In the rows, 128 means zero.
A single turn carries every row of the set below to another of its rows. Some are shown first; where does it send the rows asked next?
sesuf: [123 143 121 162 134 156 137 140 111 153 129 107 129 138 153 112  95 162
 137 136 120 137]
paka: [104 132 123 135 142 124 163  95 167 146 120 122 116 111 142 128  94 131
 126 106 115 132]
Kef: [135 168 120 154 105 138 113 113 158 125 126 120  86  88 124 133 100 117
 124 122 114 110]
Zik: [111 144  96 158 138 145 102 112 140 131 103 143  94 111 133 144 106 149
 124  95 151 149]
gokov: [117 141 103 172 147 147 100 120 128 137 113 132  99 112 143 166  99 158
 133 108 150 145]
nisot: [132 144 113 152 105 125 127 111 138 120 144 107  75  83 116 154 103 121
 132 129 121 123]
Fitis: [149 121 120 145 116 161  84 101 145 155 136 137 129 130 102 134 129  95
 162 109 109 142]
lib: [125 139 124 168 128 163 137 136 114 155 136 108 137 133 137 114  94 167
 152 139 134 148]
reke: [118 142 131 198 134 139  94 124 153 112 154 119 106 123 121 118  89 164
 150 125 112 125]
toves: [159 113 120 149 144 136 124 116 150 134 120  95 113 123 120 119  75 131
 153 132 115 102]
Fev: [136 152 119 162 108 129 123 108 149 135 141 119  75  81 131 146 100 130
 128 133 121 112]
zutor: [ 98 125 122 142 139 127 165 102 150 151 134 109 121 106 139 162  93 138
 142 112 128 143]
bop: [128 103 131 170 129 162 110  97 149 145 163 138 126 145 111 110 138 118
 160 109 106 154]
kamam: [134 152 121 156 102 119 118 109 137 131 132 111  82  84 125 145  83 118
 131 130 119 119]
repef: [120 149 126 167 126 153 130 136 110 159 122 108 134 131 150 116  79 154
 143 133 130 147]
koroz: [155 115 120 146 114 163  89  99 143 149 150 137 120 132 100 137 130 102
 165 111 113 135]
dide: [124 137 136 187 126 132  90 121 137 103 154 114 117 126 109 122  89 158
 148 135 107 132]
dis: [136 119 142 151 105 158 122  90 131 162 150 152 121 111 123 128 135  96
 137 118  96 142]
Ked: [121 108 126 172 124 163 112 103 155 148 158 138 125 137 108 106 138 109
 161  99 104 158]
Limi: [151 120 121 152 140 153 128 121 157 132 112 107 115 129 114  99  75 127
 152 111 117 102]
lese: [129 122 119 145 123 172 100 111 133 164 132 142 134 134 115 153 131  98
 159  92 119 152]
lekig: [130 132 139 170 116 172 105 107 123 157 155 141 135 132 132 134 147 111
 139 122 105 158]
nof: [112 133 105 174 144 144 106 119 118 125 114 123 107 114 136 162 110 153
 127 116 148 164]
Gukez: [ 97 123 123 149 136 116 163 103 147 148 129 112 106 105 144 142  81 132
 134 108 125 141]
bagot: [159 103 132 157 138 143 136 109 145 133 130 103 113 111 108 124  71 132
 159 133 119 106]
Kozi: [112 103 124 157 127 154 124  93 147 145 162 143 106 126 117 144 145 102
 148  90 111 153]
lasi: [118 156 121 144 126 161 135 135 118 158 116 127 138 136 148 108  91 157
 136 120 124 134]
rerel: [128 128 140 171 113 173 110 108 120 157 146 145 131 126 131 126 145 102
 135 114  99 155]
kod: [ 99 125 111 135 145 117 160 106 152 147 134 110 109 117 145 147  95 144
 136 111 118 134]
Nupin: [132 120 113 145 128 173 106 110 133 163 138 134 131 139 121 155 140 104
 158  98 124 155]
Moval: [109 104 118 152 121 152 119  97 145 149 157 149 109 126 111 129 140 103
 153  86 108 156]
Lilup: [115 138 136 199 127 129  95 122 138 111 145 116 108 122 123 106  79 154
 143 127 113 139]
levub: [107 138 100 170 137 136 105 123 125 133 109 121  97 115 137 155  90 145
 135 102 153 161]
Zan: [110 148 140 190 132 146  94 123 144 105 138 136 112 127 124 107  91 157
 132 109 108 125]
rek: [151 113 121 156 132 134 124 115 149 137 121  97 110 119 112 111  59 129
 162 124 123 112]
rava: [139 120 141 144 106 157 124  92 131 160 161 143 119 116 122 140 137  95
 141 119  95 133]

lasi moves to Zik
Kozi moves to rava
And these:
nisot moves to bagot
Moval moves to dis
Fev moves to toves
Gukez moves to kamam

A single turn carries every row of the set below to another of its rows. Some are shown first; where does it send the rows asked next?
nake: [ 96 129 119 143 149 124 154 139 142 103 161 124 145 118  97 160  75]
ritu: [131 108 151 151 124 144 148 102 166 109 138 131 123 146 123 135  80]
sepo: [ 91  73  82 142 143 129 142 136 161 109 148 139 115 133 106 117  88]
razub: [113 111 141 108 140 162 126 142 130 106 107 116 122 119 151 109  97]
zegap: [ 85 101 145 133 157 133 154 122 133  71 141 118 108 155 138 153  93]
vepi: [ 88  99 149 135 152 127 145 125 128  68 139 127 100 155 147 135 102]
liro: [ 89 109  91 120 141 138 124 165 141 107 171 137 135 111 130 144 115]
dup: [108 101 147  91 140 140 135 143 132 109 141 115 110 135 121 104 123]
gakol: [151 125 137 150 137 140 132 107 153 105 155 117 116 123 107 135  95]
binuz: [118 103 104 145 117 130 123 172 115 115 126 154 134 143 142 149 103]
kedi: [101  98 105 129 130 149 134 165 123  76 147 138 149  97 150 115  86]
rogeg: [113  98 140 110 143 129 150 143 139  97 132 115 109 132  90 107 126]
Fumeg: [113 111  91 175 122 139 133 122 139 119 136 145 107 137 127 109  99]
dazo: [142 111 113 135 157 136 135 142 146  78 171  92 115 130 139 149 110]
tetud: [114  98 143 116 138 129 165 137 140 103 130 111 114 140  86 120 119]
bame: [ 99 111 129 127 111 139 129 157 109  97 140 158 130 143 122 106 120]
Rivi: [134 100 129 128 129 140 156 145 121  93 134 103 120 102 160 104  93]
Roli: [105 118 110 133 138 136 159 150 152 112 145 123 147 144  98 163  66]
numu: [130  98 134 155 126 138 165 136 149  88 135 109 126 102 157 104  98]
Limur: [138  89 123 113 146 133 134 157 122  81 156 102 108 136 164 132  96]
saned: [106 109  90 133 104 140 168 167 114 116 138 136 123 135 118 130 106]
kozat: [122 100 134 122 148 163 119 146 155  98  94 120 132 130 139 124  96]
Nesa: [ 96  87 153 111 143 124 145 138 123  85 154 124 105 149 156 122 105]
nuf: [131 134 127 161 123 125 140 144 148 125 159 134 147 141 114 151  91]
sabo: [103  91  93 119 118 145 151 169 126  72 172 130 133 131 147 120  93]
Lud: [145 105 109 130 151 140 131 150 143  74 164  97 106 142 147 137 111]
bogop: [ 96  98 121 153 124 112 132 158 126 111 158 157 141 107 143 134 113]
Fes: [ 91  83  90 159 159 118 125 131 137  94 142 146 113 120 119 131  81]
Zeni: [ 96  99 111 118 112 145 140 161 118  82 158 148 123 168 140 122 107]
Tolo: [117 120 127 154 116 131 163 144 153 123 143 134 150 152 115 153  73]
Tuguf: [111 113 117 124 127 148 111 166 115  94 132 148 145 106 127 109 109]
viv: [127 118 134 146 158 141 128 105 143  83 142 119 116 122 120 158  68]
rufe: [121  94 134 136 147 126 164 110 151  86 150 115 117 123  98 144  67]
vem: [133 105 144 166 130 136 159 128 151  96 136 111 137 102 155 119 100]
sud: [132 104 140 129 142 159 123 143 155 111  96 118 137 141 129 136  99]
pide: [109 141 130 159 146 124 129 136 140 108 160 135 147 125 118 165  83]
Miza: [ 64 113  95 127 127 156 156 151 130 103 142 141 129 129 142 143  92]
foz: [ 99  93  83 150 130 151 133 131 163 121 134 143 112 155 125 117  92]
Sofim: [136  92 130 124 140 143 143 121 169 101 140 118 120 154 103 149  74]
Lave: [120 107  83 170 147 125 113 132 125 105 143 141 105 123 119 125  98]

razub moves to Rivi
foz moves to Fumeg
And these:
saned moves to binuz
sud moves to vem
Roli moves to Tolo
kozat moves to numu
ritu moves to gakol
Zeni moves to bame

A single turn carries every row of the set below to another of its rows. Some are shown first; where does it send the rows asked next?
tazut: [109 129 122 137 126 150 119 137 114 130 107 171 120 115 121]
zatav: [ 98 120 121 113 131 146 127 151 131 116 122 166 135  93 120]
ziger: [109 141 112  92 134 110 120 126 137 126 132 125 147  99 150]
zulob: [137 148 115 130 126 139 126 162 129 142 162 112  98 115 162]
bala: [119  96 122 120 120 112 134 154  98 148 123  84 116 122 125]
tifo: [135 111 144 135 124 135 143 122 135 138 117  93  96 131 116]
novo: [119 104 124 141 110 130 123 145  94 153 120 103 103 137 109]
Rov: [107 137 137 136  99 157 120 131 100 153 101 115  99  89 146]
Dafab: [106 115 122  99 144 122 138 155 124 116 115 140 145  87 143]
femut: [133 147 114 123 126 138 126 165 134 137 168 111 103 108 160]
besa: [107 151 112 124 116 139 102 113 131 134 128 157 127 119 125]
pifiz: [ 96 127 138 103 109 143 133 148 118 137 116 101 122  62 152]
Zib: [105  93 121 103 120 116 136 165 116 135 140  91 129 105 113]
neso: [108 131 137 119 107 140 130 138 101 149 102  96 110  79 161]
sute: [ 94 136 138 129  93 170 117 137 115 143 115 130 104  81 129]
mefiv: [124 127 122 140 134 131 126 133  96 138  91 148 118 122 146]
lonok: [130 150 115 131 121 150 120 164 136 137 169 124  97 113 149]
tamus: [122 104 144 110 128 134 149 137 155 122 136  91 112 110 110]
gupil: [132 105 144 119 131 125 151 130 143 133 123  81 106 120 122]
gar: [ 99 144 112 101 124 130 110 125 145 123 140 149 141 101 127]
sol: [ 97  97 121 113 110 139 126 163 124 132 148 115 122 108  89]
Bok: [119 108 144 121 121 148 141 133 156 124 138 108 104 115  95]
Der: [122 145 112 110 132 104 117 117 118 139 116 120 136 116 161]
tila: [127 111 144 136 118 149 137 123 144 133 126 108  95 129  98]
muki: [105 104 122 136 103 146 118 150 110 144 136 122 107 128  88]
gif: [121 151 113 129 122 122 106 108 115 144 113 140 124 129 146]
zavo: [135 150 115 135 120 147 121 161 130 141 163 119  95 118 155]
zamo: [ 87 130 137 108 101 162 124 147 127 133 125 122 117  64 131]
Pab: [129 147 114 124 124 146 124 166 138 135 172 118 103 109 152]
Vut: [121 119 121 115 145 113 138 145 103 131  96 129 133 104 159]

zatav moves to Vut
Rov moves to zamo
And these:
bala moves to muki
Bok moves to gupil
lonok moves to femut
ziger moves to gif

A single turn carries every row of the set below to another of its rows. Some are shown first; where does it send the rows asked next?
Fava: [119 129 131 131 142 124  92  98 121 109 132 120]
dogad: [140 128 122 154 117 126 165 131 113  98 119 120]
tuno: [100 137 121  95 135 138 123 134 157 105 117 135]
lifaz: [135 146 108 112 142 114 107 113 163 125 130 147]
pivi: [121 148  91 105 153 122 106 129 141 132 102 108]
zumaz: [116 130 121 111 159 138 122 140 158  87 135 126]
Fifan: [101 167 105 117 147 140 108 136 150 122 114 109]
derab: [109 141 116 165 112 129 137 164 108 105 116 130]
tem: [124 134 145 124 143 112 163 127 131 105 118 150]
bamul: [143 148  84 153 122 117 131 134 114 131 117  98]
peg: [138 132 121 152 162 143  97 116 117 117 131 111]
zoma: [103 147 135 134 131 147 110 143 150 100 118 156]
nid: [111 144 122 130 162 139 145 148 124  96 108  96]
zomu: [116 142  87 152 120 134 106 166 120 129 109 124]
tif: [147 108 115 152 157 143 112 132 111 119 128 116]
fote: [125 150  84 125 153 125 100 138 146 122 127 103]
gaka: [133 116 125 129 149 149  94 109 122 108 122 112]
Nebiz: [143 118 117 162 154 116 115 131 104 126 140 124]
Raz: [137 133 108 151 123 137 167 156 115 127 109 127]
kir: [124 139 105 151  92 118 123 141 115 132 106 147]
dezup: [133 139 129 148 144 128 169 141 110 109 108 117]
bati: [114 146  99 131 132 147  88 153 149 125 112 143]
vuzo: [128 115 128 141 134 100 110 112 106 117 145 135]
vit: [151 143 108 143 112 106 137 107 130 134 118 143]
mizo: [105 141 134 106 161 124 136 133 144  94 119 130]
biv: [116 144 102 130 145 161 133 155 133 111 104 100]
did: [143  98 118 143 138 115 120 129 105 117 140 134]
rozov: [132 146 111 150 116 107 158 134 122 141 118 149]
Rik: [128 139 107 100 138 105 121 115 147 138 108 147]
tuke: [125 104 129 121 128 118 104 106 116 107 134 129]
fadu: [128 161  94 155 138 138 140 150 119 137 109 104]
Savat: [117 142 118 130 105 131 104 126 146 127 107 163]
nezaf: [150 137 102 131 126 106 144 122 122 147 100 138]
nat: [101 144 113 152 140 149 112 171 133 102 121 127]
tumu: [122 124 126 116 114 114 156 135 138 120 121 163]
detor: [137 127 139 124 130 124 148 117 146  95 129 157]
zaki: [107 153 122 110 126 107 127 119 152 127 125 153]
lonu: [139 146  86 135 141 125 130 136 119 144  94 102]
Gusit: [110 141 138 149 103 129 133 135 127 104 115 160]
vak: [123 132 104 141 148 142 140 155 123  92 126  90]

vak moves to fote
peg moves to gaka
And these:
rozov moves to Raz
mizo moves to Rik
zomu moves to nat

A single turn carries every row of the set below to another of its rows. Some are shown first; where does it send the rows asked next?
ful: [134 114 129  95 149 121 155 160 105 128 140 126 164 130 104 134 129 141
 138 123 105 128 118 156 128 111 132]
dedu: [115 118 132 109  71 140 130 128 138 137 102 137 123 113  93 131 107 116
  98 113 128 156 125 157 128 133 151]
gog: [128 133 124 121  92 127 121  95 157 167 111 158 121 139 106 104 109 121
 124 151 145 135 128 144 133 149 149]
rini: [101 106 131 103 104 133 126 116 110 154 109 129  91 117 132 128 148 132
 126 140 111 125  90 134 115 120 134]
Gufet: [145 147 129 120  92 101 138 104 147 127  87 172 155 121 119 132 122 150
 110 137 113 137 136 155 136 132 133]
patu: [130 147 129 122 125 131 147 154 145 132 113 143 123  97 131 135  91 161
 133 110 165 119 111 136 132 133 150]
ruzes: [120 121 106 104 104 140 123 128 132 143 137 144 111 133 105 135 102 122
 107 103 139 116 142 161 157 127 154]
nin: [137 133 126 114 144 134 137 125 128 112 139 120 124 101 129 140  96 160
  98 134 149 103 121 114 123 145 152]
mivu: [109 123 144 113 131 114 151 159 127 150 137 168 127 106 125 125 138 110
 129 129  90 124 111 145 105 118 137]
tusi: [102 150 112 119  94 132 118 136 117 113 118 128 113 145 129 113 125 115
 136 117 108 112 138 163 148 132 133]
vodim: [134 142 137 130 133 150 146 149 123 110 100 120 155 108 146 133 103 157
 157 150 120 150 127 138 140 123 137]
Lir: [147 135 122 101 150 128 119 131  98 147 124 107 160 128 116 135 149 130
 132 107 123 154 127 145 152 121 122]
zugi: [139 131 131 122 101 136 110 106 157 167 122 154 123 140 106 100 116 119
 131 138 145 122 134 154 133 149 160]
Kagu: [137 147 132 110 119 140 106 104 116 157  96 104 155 112 139 135 116 132
  94 108 135 130 130 123 140 142 137]
Remig: [120 144 145 131 111 130 134 144 125 124 159 138 167 109  94 110 105 137
 142 150 103 138 115 143 122 121 106]
dopi: [174 131 126 128 117 142 146 141 121 146 107 120 136 146 106 127  97 135
 113 123 113 151 130 100 100 119 122]
lop: [115 127 145 122 128 150 146 110 109 121  81 139 122 139 121 109 128 116
 116 160 112 147 128 115 124 140  93]
Feg: [125 131 105 130 149 133 107 117 133 134 156 162 116 136 112  97 119 135
 136 137 133 156 124 132 115 113 112]
teraf: [155 108 141 120 123 118 141 129 154 140 129 127 149 108 119 139 144 128
 119 148 128 159  99 121  90 130 154]
zekuf: [132 127 149 111  85 110 158 114 131 105 117 143 116 123 110 120 156 144
 129 157 119 132 104 144 139 149 108]
Bomuz: [129 135 118 139 118 145 126 157 141 122 106 132 153 119 133 134 101 157
 166 148 112 145  96 143 129 123 145]
doza: [151 113 111 120 114 145 159 174 148 121 109 138  99 120 112 130 119 106
 135 113 140 142 123 140 121 130 144]
podu: [126 127 123 123 146 157 123 117 119 112  92 138 126 151 120 115 114 112
 103 166 108 117 142 109 120 133 120]
nokar: [144  99 137 108 149 132 134 132 123 169 129 143 139 121  96 130 139 100
 116 150 101 123 112 131 103 120 143]
ripu: [116 113 146 108 123 143 146 113  98 128  92 142 122 138 110 107 137 118
 131 159  99 153 124 115 119 139  99]
tuz: [124 113 141 112 147 111 153 144 127 161 129 161 134 102 121 126 140 109
 113 134  89 124 107 130 108 116 138]
Ran: [123 138 109 123 126 118 128 129 132 124 122 147 136 108 100 118 137 124
  96 105 131 130  97 129 118 146  82]
Fupov: [156 144 142 129 122 144 107 107 150 174 135 145 128 125 127 101 133 123
 149 127 139 133 140 131 148 148 145]
nozo: [155 130 123  74 118 133 133 110 126 140  88 115 131  96  96 133 138 142
 137 137 113 119 145 144 144 126 152]
Dadiz: [153 138 155 132 149 146 131 145 117 137 153 143 139 128 146 110 127 107
 121 129 119 136 151 108 139 133 128]
Vuto: [173 135 119 134 109 138 150 136 125 143 100 122 136 150 105 135  94 136
 111 130 118 148 133  96 107 126 124]
kesas: [129 118 132 110 144 150 108  92 130 119 151 112 124 115 107 125 144 137
 121 161 139 118 123 125 142 155 134]
Ret: [130 114 121  91 152 114 146 144 106 139 143 118 160 137 102 141 140 130
 130 123 105 141 119 151 138 116 134]
vigib: [134 141 138 118  98 105 155 107 130 107 113 139 113 132 107 110 164 138
 125 143 135 132 116 138 129 154 101]
Fozos: [125 137 105 151 111 137 135 162 146 124 101 144 148 121 120 130 105 153
 150 139 117 142  89 150 122 129 134]
nez: [158 147  96 130 169 144 112 136 138 121 103 132 130 149 112 137 124 138
 121 128 116 121 134 136 133 135 152]
Naduz: [145 131 155 134 108 163 138 137 130 137 112 150 122 105 129 144 112 149
 134 166  93 134 133 144 157 120 160]
Riki: [135 146 134 120 129 135 147 157 131 121 120 141 128  93 137 136  92 171
 128 118 153 118 110 115 131 143 151]
rikig: [127 135 107 127 153 138 112 126 140 142 158 159 114 132 113  99 118 131
 137 131 138 158 125 139 112 107 118]
Kib: [161 136 125  80 123 134 139 115 134 133  90 113 136  98  94 140 132 145
 142 140 117 113 147 146 141 121 150]
Rimi: [132 156 138 119 106 113 131 107 135 120 109 145 121 128 122  95 142 149
 122 136 140 137 117 105 118 159  97]
Siv: [118 125 128 107  76 156 121 138 131 137 117 142 116 121  97 131  97 117
 100 111 137 141 138 162 139 135 144]
givor: [115 118 140 116 119 121 127 114 109 126 132 142 133 101 159 124 115 128
 137 145 145  88 130 134 140 123 108]
mivuf: [113 121 134 114 114 119 125 113 113 136 126 143 126  97 160 126 114 122
 134 144 150  95 136 135 150 121 117]

Rimi moves to nokar
dedu moves to zekuf
Ret moves to Riki
And these:
doza moves to Gufet
rikig moves to Vuto
Lir moves to nin
teraf moves to Naduz
Kagu moves to kesas
tuz moves to Bomuz
Kib moves to mivuf
patu moves to gog

